One turn sends every row of this set to another row. A few are shown first. Where does it send the rows asked after them?
sifi: [ 31   5  15   8   0  21  -4 -26   6   7   1 -25 -18  -7  10  19]
giso: [  4  10 -19 -12   0  -5  -6  22   3   9  -8 -25 -20   6  -5  25]
Febom: [ 32  10  21  -4  -4  22  -8 -20  18   4 -11 -16 -20 -12   9  20]
dum: [ 34  15 -26   0   1   7  -2   6  19   9  16 -25 -14 -25  14  32]
zok: [  7   7   1   0   4  -4   4  15   0  -1 -17 -11   7   0  -2  12]
vun: [ 43  23 -18   3   4   3  -3  -1  16   3  13 -27 -17 -21  18  34]
zulif: [  5  14   4  -7   0  -7  -6  12   3   0 -18 -12   1  11  -1   8]
Bimag: [ 40   4  13  -8  -1  20  -5 -24  11  10 -10 -24 -20 -15   9  16]
karez: [ -7  12   2  -7   3  -4   3  -2  26  19 -10 -15 -15  -2   5  37]
Kan: [ 43   8  11  -2   4  19  -8 -23  13   0  -9 -17 -16  -8  21  16]
nober: [  2  14  10  -2   4 -12   5   7   0   0 -17 -15   2   4   2  13]
Lide: [ -2  10   8  -3   3   0   2   4  28  21 -11 -13  -3   1   9  31]
siv: [ -5  14   0  -7  10  -9   4  -1  32  14 -16 -11 -10  -4  11  28]
Riz: [ 26  18 -11  -8   2  -6 -12 -21  -1  -8   9 -24 -29   1   9  -6]
Bazo: [  3  15 -22 -15   7  -4  -8  21  16  15  -4 -19 -15   7  -5  26]
Ferep: [ 37  10 -19 -19   7   1  -8 -17   2  -6   9 -13 -20  -6  10  -5]
suge: [ 40  14 -22   0   5  10  -3  -7  20   4  20 -14 -18 -16  20  31]
suti: [ 32  16  -9 -16  -1  -9  -4 -17   5  -8  17 -12 -24  -9   5  -5]
gim: [ 29  20 -10 -19   9 -10  -5 -10   5  -9   7 -16 -21  -7   5 -12]
veg: [  5   7 -16 -12   0   2  -9  22  15   6  -9 -15 -28   9  -6  26]
gegik: [ 29  20 -27   5   9   4  -3 -14  11  10  17 -31 -16 -20  15  30]

gim goes to dum
siv goes to zok
Bazo goes to Lide
Where do these go?
sifi goes to Riz
Kan goes to Ferep
nober goes to giso
suti goes to vun

